One turn sends every row of this set to another row. A few are shown first. Where does it send the rows asked after them?
safim: [-2.45,-1.52,0.05,-1.42,-0.94,-1.55,1.46,-0.74,-0.98,-1.14,-2.22,1.44,-3.98,-1.79,-1.34,-1.85,-0.12,2.40]
zipef: [3.78,-0.75,2.39,1.66,-0.57,-1.04,-0.35,-0.21,-0.76,-0.55,3.32,-2.59,-3.12,-1.18,0.75,-1.60,0.55,1.93]
dav: [1.40,-2.09,3.44,2.91,-1.35,-0.99,0.48,1.31,-3.81,2.40,0.09,-1.80,2.17,-3.16,-1.82,-3.05,-0.64,-1.97]
fupum: [-0.50,-2.42,0.54,5.22,-0.65,-1.05,0.51,-1.52,-0.58,0.29,-1.65,1.17,-2.22,-0.77,1.53,-2.18,0.25,2.85]
tanom: [1.54,0.09,-0.57,3.61,0.77,-2.06,1.49,-1.10,1.51,1.40,0.77,0.70,-1.49,-2.41,3.16,-3.25,-0.86,1.84]
moz: [-1.02,-0.52,-0.87,-1.47,-0.26,0.02,0.78,0.46,1.51,0.49,-2.64,-3.72,0.86,-1.15,-0.15,-0.08,-0.35,-3.57]
rom: [-0.73,-1.54,0.86,-2.28,-1.37,-3.83,1.08,-0.84,1.61,-1.79,-1.28,-1.38,-2.03,-4.10,-0.84,-3.05,-0.29,1.86]
lig: [-2.64,0.86,-0.55,-0.66,-1.26,-5.46,0.98,0.60,-0.54,-0.63,-1.76,0.34,-2.83,-3.53,-0.85,-1.62,1.25,0.48]
los: [-0.46,-2.61,-0.24,1.25,0.69,-1.23,-0.14,-3.49,-2.73,0.25,0.51,0.34,1.49,-4.28,-2.55,-3.35,-0.14,-3.09]
zozul: [1.13,-1.56,1.28,-2.74,0.20,-1.64,1.98,0.90,-1.01,-1.81,2.88,-1.71,3.32,-2.81,0.80,-0.01,-0.40,-0.46]
Bufi: [-1.60,1.22,0.78,-1.09,0.87,-3.13,2.73,-0.08,0.07,-0.91,-1.59,0.08,-3.86,-2.54,0.75,-3.85,-1.69,0.89]
lobig: [-1.63,-0.40,-0.84,-1.10,1.15,0.57,0.88,-0.16,-0.27,1.17,-3.50,-2.51,0.74,-0.87,-1.31,0.01,-0.73,-3.28]
nifi: [1.79,0.08,2.13,2.95,1.14,-4.01,-1.74,-0.43,-2.30,0.95,3.24,-1.83,-1.69,-3.00,-1.16,-0.81,1.34,0.84]
kuvip: [-3.82,-2.53,0.21,2.67,-0.39,-0.98,0.15,-0.98,-0.02,-1.40,1.06,1.63,-0.80,-2.17,1.03,-2.81,0.10,-5.19]
som: [-1.76,-3.22,2.06,2.00,0.03,-0.65,-0.11,1.81,-1.08,3.11,2.39,1.84,2.11,-2.92,-0.67,-1.61,-0.46,-3.18]
zakeg: [-0.87,-0.28,4.12,0.66,1.09,-1.02,3.07,1.85,-2.87,-3.21,0.20,-2.00,0.58,-0.03,2.00,-1.45,-1.53,-1.44]
dad: [-1.13,-2.77,2.33,3.08,1.16,-2.10,-2.35,-0.43,-1.16,0.02,3.36,0.73,-2.65,-1.34,-0.95,0.36,1.29,0.94]
Savip: [-1.41,-1.83,0.40,-1.90,0.85,0.38,2.04,1.10,-3.18,-1.14,1.85,1.56,1.45,-0.35,0.41,1.56,0.03,-0.11]
Piz: [0.22,-0.31,-1.92,4.30,-0.80,-3.80,0.09,-0.83,-0.11,2.00,0.32,1.62,-0.82,-2.90,1.40,-0.84,1.85,1.84]
Libez: [2.81,0.71,-0.64,1.35,-2.19,-0.77,1.93,-1.68,-4.06,-0.68,-0.16,-2.54,-0.67,-2.85,-0.07,-4.26,0.39,-2.94]
zom: [-1.29,-3.05,3.03,2.70,-3.13,0.86,0.97,3.44,-0.69,0.89,1.32,0.09,-0.41,-0.43,1.88,-1.90,-0.27,-3.30]
kuvo: [-1.32,-0.16,-0.97,-0.76,-0.46,-0.22,0.69,0.38,-0.29,0.65,-3.65,-3.65,0.72,-0.76,-1.03,0.32,0.22,-3.40]
kug: [0.04,-0.25,1.96,2.88,0.69,-1.09,-0.37,1.08,-0.36,-0.24,3.91,0.14,-4.62,0.23,2.26,-0.67,0.46,0.19]
vov: [-2.17,-0.79,2.80,1.03,-0.71,-3.59,1.08,2.05,-4.00,-2.88,0.08,-1.83,1.97,-1.48,-0.26,0.83,1.18,-1.87]
kub: [1.49,-2.25,0.86,4.61,-1.87,-3.32,-0.16,-1.47,1.36,-0.48,-0.80,-1.57,-0.66,-3.07,1.41,-2.69,0.73,2.39]
kefo: [-1.94,-0.74,0.07,-0.76,0.99,0.22,0.88,0.24,1.11,0.31,-3.35,-3.34,0.53,-0.72,-0.23,-0.63,-1.23,-3.78]
vofo: [2.92,-0.86,1.20,0.60,-3.02,1.10,2.14,2.61,-2.35,2.73,2.13,-1.12,0.65,-1.80,1.30,-2.45,-0.45,-1.83]
gemup: [0.42,-1.71,-1.19,0.22,-3.92,1.53,1.80,-0.41,-0.23,-2.00,1.55,-0.22,-1.97,-1.06,2.56,-2.78,0.51,-3.45]

zakeg moves to zozul
fupum moves to tanom
nifi moves to dad
Now find these:
som moves to zom
kuvo moves to lobig
rom moves to lig
los moves to kuvip

